The rows of D fall into several groups, and each row is roughly a mix of its group's hidden directions; some rows fit no group.
D, 111 rows:
[[ -6  11  25  15 -37  -2  30 -28   4 -16]
 [ 26  -1  10  17   0   4  22  38  34 -13]
 [  2 -25 -35 -25   8  10 -30 -27   8   8]
 [ -3   6  31   4 -43 -23 -22   7  16 -13]
 [ 24  22  12  -2  17  -9   7 -15  48  16]
 [-47 -30   0   2  -2  -2 -35  -3   1  -4]
 [  6 -24 -36 -28 -16   5 -32  -5  20  -4]
 [ 18  -5  -9 -52 -23 -19   4   7 -13 -11]
 [-10  -4 -34 -29 -32 -23   5   6 -19 -18]
 [  2 -22 -27  -6 -16  16   0  18 -38 -29]
 [  3  -8  13 -23  44 -12  10  17 -27 -20]
 [-11   3  14 -23   0  32  24 -24  33  18]
 [  0  -8 -32 -14  34  20  12  16  25 -23]
 [ 14 -17 -31  18  27  15  14 -13 -16 -33]
 [  3   6   4 -35  -5   9  36  22  24  25]
 [ -1  34 -46 -11  -8   7  11  10  15 -20]
 [ 20  -7   3  -4  30 -28  -9  10 -41  19]
 [ 19  16  27 -46   3 -24   8 -14  -7  10]
 [  0 -44  -5  13 -34 -24 -11 -17   3 -10]
 [  9 -18  -2   0  31  -3  15 -18 -41 -28]
 [ 26  27  -8   4   8 -12  17  26 -32  26]
 [-23  28 -45   2  14  -9 -12 -17 -17   6]
 [ -4  21 -34  -6  35 -14   0 -17 -26  20]
 [  4  34  26 -21  12 -15  34 -23   4  -3]
 [ 30  16   3 -30  -3 -19  23 -24   7  29]
 [-11 -34 -27 -21 -30  16 -24 -12   7   6]
 [-14  -2 -22  30  28  15 -36 -16  -6  15]
 [ 14 -10  12  47   2   2  -9   4 -36 -21]
 [ 12 -23 -20 -35  -3  22 -19  -4 -34 -11]
 [  1   3   6  15 -32  33 -40  -7  18   5]
 [  6 -25 -25 -13 -30  -8 -38  -7   2  22]
 [ 19  15  19 -40  -7 -17  15 -25  23  12]
 [-35  -8 -13  31 -23  28 -20   2  -8 -15]
 [ 38   6  -4 -34  -5 -27 -16  -7 -24  12]
 [ -6  -8   9  17 -28  14 -16 -39 -35  -2]
 [ 30 -35   5  -9  19 -24  -7  15 -25  18]
 [-15   6   6 -44  22  23  15  10   7 -28]
 [-16  25 -12 -22   6  14  41  25  13 -15]
 [ -1  10  -6 -38 -19  20 -25  17  34   1]
 [ -6  13 -33 -13  15  11  -4  24 -38  24]
 [ 16  19 -26 -34   5 -13 -34 -22   8   3]
 [-10  14 -10   9  -7  -1  61  10   4   4]
 [  2  23  -3  33  31 -17 -23 -15   9  26]
 [ 14  -2 -38  -1  -5  -5 -32 -30 -25  13]
 [ -1   8  43  41   2  -6  10   9  15  19]
 [  8 -30   7  -8 -20 -23 -18 -44  11   1]
 [  7 -25 -32 -25   8  -2  26  23  -2  28]
 [ 24  25  11  29  12  -3  36  16  -7 -22]
 [ 40  11  14  23  -4 -11  27 -17 -29  -6]
 [-37   2 -41  10 -15  26   6   5  15  -4]
 [-18   4  33 -44  21  -4  14  15   7 -10]
 [ 31  10  -9 -48   5 -17  -6  -7  14  18]
 [ -4  -7 -43 -20   1  -3 -25 -37   6   6]
 [-32   4  23  14 -25 -11  11  15  37 -13]
 [-18  -6   8  37   2  17  22  35   2 -24]
 [ -8   3  42  -7  20  39 -17 -11  10  10]
 [ -4  -6 -47   1  -2 -19 -28  20 -24  -9]
 [-11 -39  18   4   9   9  17 -37   1  25]
 [ 14  10  20  33  15  15  32  24  14 -18]
 [ 39 -28   9  18  21  -2 -29 -17   2 -13]
 [-30 -19 -20   8   5  25  -4  41 -11  13]
 [ -1  18   3  24  17  34  13  13   9  41]
 [  9  13  16   2  11 -25  28 -46  -6  13]
 [ 13   6  19 -17 -40 -33  -5  21  20   2]
 [-12 -12   4  -3  -9  14  23 -42  10 -37]
 [ 12  20  11  28   7  -2  26   4 -43 -19]
 [ 17 -10   7  24  33  29 -25   5 -27   5]
 [ 28 -12  14 -20 -19   8   9   1  48   7]
 [ 16  -3  47 -11   4  15 -36 -10  13  -5]
 [-10  -9 -16  42   3  13  15   2 -22 -36]
 [ 20   1   2  32  20   7  21  23 -12 -38]
 [-18 -15   5 -55  10   2 -17   5  19   5]
 [ -2  25  -9  -1 -26 -51  20   4   9  -1]
 [ 37 -34  31 -19  -5 -18  -8   8   2  10]
 [-28   1  33  34  -4   6  13  30 -15   5]
 [ 19 -23 -35 -20  22  -9 -19 -26 -13  11]
 [  6  16  -5  25 -30 -37   6  -7 -32   9]
 [ 17   0 -15  30  16  23   4  29  21 -30]
 [-11   0 -26  12 -22  41 -31 -10 -14   9]
 [ -5 -23  28  17 -12 -13  32 -22 -28 -14]
 [  5  16 -16  59  10   2  -2  -9  11   8]
 [ 26 -42  19  16 -10 -12  29 -10  -1 -14]
 [-18 -13  -9  17  19   7  -7   9 -50 -21]
 [-16   4  -5  13  10   3  30   6 -46 -27]
 [ -7 -15  25  28 -24 -40  15   0 -16   5]
 [-19  -5 -34   3   3  28  -1  12  42 -13]
 [ -4  23 -22 -31 -16  -6  16 -11  -3  42]
 [-22  18   1 -38 -19  31   3   0  29   2]
 [ 15 -52  -7  -3  12  16 -19 -26  -1  -5]
 [  6 -11  33 -49  -5   1  15  17  16  -5]
 [ -1  15  45  19 -14  -3  27  29   1  -7]
 [-23 -18  -4   4 -31  24 -12 -23  32 -16]
 [-37  15 -32 -15  -4   2 -33  -9   5  19]
 [-12  -7  -6 -15  -2  -5  16 -12  59 -11]
 [-40   5   1 -39  13 -16  11  25   6   7]
 [-15  10  -4 -45 -22 -18  24 -17  16  -9]
 [ -9  -8  13  40 -21  -4  14  33 -11 -23]
 [ 14 -18  -1  11  36 -18  22  -3 -25 -31]
 [ 11 -53  23   4  -1  20 -23  -4   4  -4]
 [-11  23   5 -11 -14 -20 -40  -1 -36   9]
 [ 19   4   1 -46  -9 -18 -14 -29   6  21]
 [-26   9 -17  10 -17  20  29   8  33 -23]
 [ 11  21  30  -8   3  -2 -14  48  17  10]
 [  3 -14  17 -31  -7  11  21  31 -24 -29]
 [  6  -1  30  10  -6  -7  27  44 -18 -19]
 [ 15  15 -18  23 -14  -3  40  16   1 -33]
 [ 35   8 -19  18  32  32   1  -8 -13 -15]
 [ 24  31 -11 -25  12 -21 -17 -35   3  -1]
 [ -9 -33  10  23 -26   4 -33 -13   7 -25]
 [-11  29  11  34  30  -5  11  -9  31   9]
 [-22 -12   2  -4  33   9  -8  29 -31 -26]]

Here is one row from each group, named. Which group is each of the other rows in?
[-41 -10   1  21  22  28   5  22   9 -18] | E
[ -3 -29  31   4 -39 -20 -16  18   9   2] | N
[ -8  12 -15  27 -38  35 -17   1  13   6] | Q

[ 12 -38 -47 -20   6   3 -10   6  -2   6] | N
[-18 -23  -6  -1 -11 -30  10 -48   5   7] | Q
[ -6  32  15  16  26 -23  25  22 -16 -17] | E
[-32  44  -4  10 -14  16 -15  18  10 -15] | N
[-14 -47 -13  13  16  25  -1 -25  -8   5] | N
[-13 -25  22 -15  -7  22 -24  35   9  22] | N
[-27   0 -13 -23  29  15  -3  30 -29 -12] | Q
[ 23  24  -9  35  -5 -20   3 -18 -35   6] | E
[-12   4   2  31  37  36  11   8  11 -19] | E
[-26  -1 -29  32  -3  24  -4 -33 -11  -4] | E
[  6 -18   4 -16   7  17 -14  10 -55 -11] | E
